(in the rows, 100 means zero)
Rotation paths and how fast each direction turns (deg/step):
Each turn is a multiple of 5 degrees from 10 to 175, or 0.
Each row of a path follows its step; steps can be skipped.
Path 1:
step 0: 101 90 95 139 106 114 102 120 112 90 104 83 104 109 89 97 117 92 107 100 112 58 105 126 105 89 114 96 109 106 106 92 105 86 120 82
step 1: 95 96 100 92 60 98 77 89 114 105 89 78 111 95 85 104 108 83 100 91 95 86 110 131 112 85 90 73 93 88 85 103 101 83 117 86
step 2: 98 100 133 123 100 104 98 103 112 110 98 93 114 83 97 108 88 84 100 100 121 81 105 104 85 92 102 80 71 136 76 105 114 89 111 85
step 3: 130 101 104 100 60 92 110 97 118 105 102 95 119 100 96 103 113 71 104 105 124 85 93 94 83 80 102 87 115 108 108 104 111 72 91 108
step 4: 88 90 120 110 83 110 84 120 107 106 103 98 111 82 104 100 114 95 92 119 123 91 99 109 82 79 126 88 111 103 85 113 56 93 103 101
step 5: 102 99 100 99 90 117 128 115 108 123 105 74 91 85 103 110 104 97 99 122 113 66 107 119 87 105 82 77 103 88 118 120 94 82 111 94
step 6: 103 89 109 109 87 104 92 83 94 99 93 103 81 97 115 105 87 78 107 111 111 88 92 134 95 65 82 105 99 109 97 103 76 75 132 96
step 7: 89 120 108 107 92 109 83 105 105 111 93 51 106 81 113 93 100 78 100 110 125 93 90 100 98 84 104 112 90 108 123 103 113 90 122 88
step 8: 116 97 110 104 84 70 100 96 103 93 108 70 100 104 89 93 120 105 119 101 107 70 79 117 92 91 111 96 77 117 107 92 76 74 106 96
step 9: 105 94 94 109 63 96 93 101 73 108 93 62 116 81 120 92 81 90 100 98 95 89 116 101 86 87 109 74 92 110 94 111 80 98 95 92
step 10: 130 96 117 116 111 103 108 105 94 103 121 70 83 84 103 108 99 90 98 79 126 87 116 108 76 101 107 80 118 117 96 89 91 82 118 102
step 11: 121 78 87 112 76 100 81 98 102 105 87 90 98 96 106 90 108 88 82 86 121 90 81 115 104 93 97 86 132 107 114 122 89 87 110 71
Speeds:
91 98 100 102 105 103 97 91 108 92 94 96 99 94 103 99 100 103 100 100 98 98 92 98 106 99 91 101 100 98 95 97 107 90 102 94
65
104 107 107 95 101 96 92 95 101 101 105 105 100 100 99 101 100 93 96 99 104 103 90 100 102 100 96 105 99 112 105 109 106 103 98 96
80
102 95 94 100 95 99 108 91 106 98 105 102 98 112 92 96 96 103 105 104 98 101 96 104 91 103 102 99 105 102 106 98 102 95 101 93
140
96 100 97 93 108 100 99 98 106 108 104 91 99 102 101 98 92 101 99 108 101 104 103 95 105 95 110 97 103 105 91 103 101 103 104 99
140
105 99 89 97 94 100 97 101 98 96 93 102 96 104 96 96 97 95 93 98 95 102 93 104 103 91 100 101 98 99 91 107 95 95 96 108
140
Path 2:
step 0: 104 77 117 102 92 121 103 94 123 87 96 109 85 112 113 103 120 93 111 82 106 88 103 127 97 84 110 93 70 84 103 92 108 117 96 96
step 1: 105 110 66 83 104 92 111 104 126 99 96 77 92 122 116 81 126 107 94 101 97 94 106 118 93 98 116 101 90 100 101 108 96 94 75 90
step 2: 108 70 85 94 93 71 105 101 114 115 102 95 118 93 105 99 118 89 102 100 126 90 88 79 117 92 93 102 91 103 87 129 104 93 83 101
step 3: 98 105 101 94 106 87 89 99 100 85 99 128 111 101 100 96 103 86 114 70 125 102 101 103 87 66 99 106 87 76 85 103 90 98 87 123
step 4: 100 106 88 99 109 121 93 97 113 133 106 93 101 107 116 99 95 116 105 87 115 120 102 135 100 84 103 118 118 83 90 106 96 85 84 105
step 5: 99 86 71 108 121 107 88 126 105 97 117 99 108 91 96 115 106 96 82 100 97 98 101 103 128 103 77 114 111 95 90 109 118 100 71 103
step 6: 84 93 85 99 75 113 89 110 116 74 99 129 99 82 95 84 91 75 114 92 104 109 100 102 123 94 102 129 102 91 97 107 105 108 107 97
step 7: 118 110 105 110 105 114 95 107 118 88 99 88 77 83 133 91 110 103 98 74 113 121 97 107 93 84 111 121 111 105 114 99 117 117 105 95
step 8: 129 91 86 118 127 93 102 114 103 98 94 104 94 121 111 81 115 113 94 105 116 101 105 110 135 105 88 108 90 98 112 103 99 108 103 76
step 9: 108 97 103 115 85 96 84 116 146 87 107 115 112 121 101 105 109 87 114 96 109 88 108 87 102 106 99 90 90 91 85 115 96 108 103 75
step 10: 98 126 79 109 95 96 92 93 105 96 103 90 119 101 121 90 121 105 103 78 99 106 80 80 78 89 114 120 91 82 97 107 79 106 99 84
step 11: 118 75 97 102 119 97 84 83 91 110 95 78 125 100 112 106 110 124 116 91 111 111 91 98 123 98 106 101 95 68 93 108 105 110 102 102
Speeds:
104 103 96 94 88 105 94 104 96 102 102 96 93 107 102 99 100 106 105 96 100 99 95 96 96 95 91 100 98 95 108 94 105 97 100 103
110
102 105 103 103 93 105 105 95 96 99 109 107 102 98 106 101 102 90 99 93 103 93 99 105 93 104 107 104 101 93 105 98 95 103 103 105
110
96 107 90 97 103 98 105 98 91 97 96 107 102 105 97 86 99 101 99 105 98 101 99 102 103 100 98 108 97 98 103 97 90 97 100 96
160
102 101 100 96 102 108 97 105 105 103 97 97 98 110 97 101 93 101 86 102 106 93 101 105 101 112 101 99 97 96 100 101 98 101 94 100
95
100 99 91 108 92 102 98 105 106 103 109 99 104 101 95 100 110 98 98 108 91 98 106 105 98 102 100 97 98 103 98 95 99 94 98 99
90
105 96 97 100 102 96 95 95 106 105 100 104 107 99 93 91 95 100 92 96 98 103 91 102 92 99 101 102 96 103 100 94 108 105 107 105
95
108 100 98 92 97 97 101 91 97 102 99 94 109 99 100 103 99 101 100 102 100 99 105 100 95 96 97 101 95 93 88 105 95 95 94 108
40
Path 3:
step 0: 100 94 90 114 87 106 114 91 108 89 106 81 96 102 88 72 119 90 108 81 101 100 123 124 101 124 103 119 93 93 85 101 118 136 94 97
step 1: 99 92 92 129 112 98 87 109 87 78 96 88 91 87 87 91 95 94 98 67 100 118 86 121 84 102 116 111 98 76 89 114 111 128 107 97
step 2: 77 115 100 124 81 109 82 101 83 95 99 90 94 87 97 93 95 82 92 73 105 96 105 113 94 75 93 103 127 97 94 137 96 117 94 111
step 3: 89 122 99 99 100 115 98 92 90 92 115 81 115 87 84 71 106 81 71 109 97 111 116 113 89 104 84 92 112 87 96 121 119 109 78 111
step 4: 111 109 96 115 123 101 94 95 82 93 103 71 95 76 81 88 105 72 95 126 116 124 83 100 101 108 97 78 116 90 83 110 102 111 106 95
step 5: 81 82 101 110 102 109 103 81 100 112 108 84 86 91 77 99 122 69 117 110 116 95 103 101 98 86 82 88 126 81 90 107 78 114 115 107
step 6: 97 83 104 95 115 112 122 66 91 103 131 104 110 96 72 97 97 85 102 96 84 92 104 114 88 106 98 86 109 63 111 114 96 107 106 104
step 7: 132 101 85 93 107 101 134 86 82 92 116 94 92 77 88 108 85 91 102 88 96 88 93 114 116 105 111 83 121 98 90 125 92 115 112 98
step 8: 103 92 72 89 93 102 127 100 99 93 112 95 85 86 83 109 127 89 100 87 107 91 124 106 127 100 87 121 115 95 86 114 111 126 110 99
step 9: 98 101 88 115 114 100 107 88 93 84 114 112 91 103 78 98 97 94 106 82 98 120 105 97 108 111 88 122 90 76 107 113 135 138 115 100
step 10: 100 106 94 116 100 99 105 92 80 86 89 106 81 87 86 92 68 87 105 77 105 108 92 101 103 74 93 99 96 104 90 113 105 141 99 128
step 11: 87 108 89 110 93 102 102 92 71 90 103 98 97 83 76 89 105 73 77 99 95 91 123 107 104 71 99 116 101 101 99 95 104 118 67 118
Speeds:
113 104 106 98 106 100 104 93 105 104 94 99 108 103 103 93 94 97 102 100 96 105 106 106 94 100 98 100 95 102 94 102 103 102 105 104
115
106 111 101 111 97 98 96 97 94 101 103 100 97 102 103 102 92 100 111 102 103 101 96 97 106 102 102 98 103 106 102 107 94 100 106 95
135
99 107 96 101 106 101 103 97 105 94 112 96 97 108 98 94 95 105 98 101 100 105 97 103 100 110 100 101 94 93 109 97 99 96 96 104
125
91 98 101 100 103 101 98 98 101 101 102 106 101 102 102 106 93 99 111 96 98 100 95 103 88 90 102 100 95 92 100 102 93 105 97 102
85
Path 4:
step 0: 74 92 83 113 113 109 71 119 89 110 82 99 91 96 106 97 80 111 93 122 100 113 84 97 105 75 81 103 108 100 91 88 112 118 111 97
step 1: 111 85 111 107 94 90 82 107 102 111 94 68 101 104 84 85 64 127 115 98 93 79 104 101 105 86 101 100 102 79 113 84 96 99 87 91
step 2: 96 115 88 106 107 76 108 109 92 111 71 104 126 77 80 86 81 107 101 107 117 112 105 89 91 83 108 84 123 109 111 91 95 103 111 88
step 3: 95 92 85 101 97 115 82 126 91 116 82 74 104 92 113 126 88 124 108 121 98 91 97 77 85 102 99 94 108 100 98 95 90 116 112 117
step 4: 97 118 100 109 102 91 86 105 114 84 94 65 118 105 87 96 72 119 92 115 108 89 90 120 104 92 115 91 107 75 86 109 84 98 107 90
step 5: 103 80 98 92 93 86 91 105 82 99 76 84 123 95 82 111 101 110 90 83 121 108 106 100 91 83 107 93 112 115 113 119 86 130 110 89
step 6: 108 110 89 100 93 108 80 101 98 94 93 75 120 94 116 124 103 115 98 117 121 102 133 81 93 97 106 88 90 79 98 92 118 98 120 99
step 7: 99 105 97 106 108 105 89 110 100 71 109 93 125 88 107 101 96 105 82 121 111 77 97 116 86 71 102 118 106 84 117 115 76 111 100 102
step 8: 100 68 106 96 97 108 95 77 81 103 87 85 128 99 100 111 101 124 68 93 118 107 99 95 83 92 100 96 99 100 94 106 92 85 89 78
step 9: 98 97 96 104 102 94 79 107 83 92 95 101 119 119 110 92 94 102 80 120 121 114 115 98 90 93 78 116 101 78 104 96 135 112 121 99
step 10: 122 79 115 105 105 107 86 115 104 102 96 97 106 92 114 98 96 113 81 115 102 63 111 99 110 72 98 119 109 97 122 92 99 93 94 76
step 11: 92 88 86 112 112 84 82 96 80 105 104 121 122 82 101 79 85 123 76 103 106 109 103 96 77 104 106 91 104 92 99 84 93 80 94 80
Speeds:
93 99 102 98 96 108 101 88 99 91 104 97 103 99 104 102 104 96 100 100 106 104 103 102 100 88 94 103 91 100 103 99 103 101 94 100
35
103 106 105 107 96 91 107 96 96 110 96 100 103 105 99 106 105 99 101 102 111 105 99 95 97 104 92 100 98 103 107 99 103 102 104 101
110
105 91 100 100 97 99 98 101 98 98 98 94 91 105 96 95 96 97 99 96 108 100 99 107 108 100 99 96 98 102 98 104 112 108 104 92
85
97 106 96 101 104 94 97 102 91 97 104 111 99 98 97 97 91 95 97 103 99 102 104 107 96 99 93 103 96 104 98 103 95 112 105 104
160
98 99 101 96 105 104 102 91 99 107 104 107 99 99 97 98 107 110 95 99 103 94 96 93 107 93 103 95 101 103 97 99 97 109 107 101
135
103 103 105 100 101 105 102 96 106 104 95 99 95 92 102 91 111 97 102 100 97 104 103 106 96 109 95 99 101 95 96 100 97 111 95 97
0
97 101 98 97 104 104 109 103 99 100 110 94 100 98 102 103 98 102 103 107 96 106 110 94 104 103 97 105 111 104 100 106 107 103 103 93
110
98 101 103 98 108 99 98 100 92 98 100 107 89 107 106 95 106 106 91 100 100 99 103 101 97 104 100 107 99 99 108 98 103 93 97 93
25
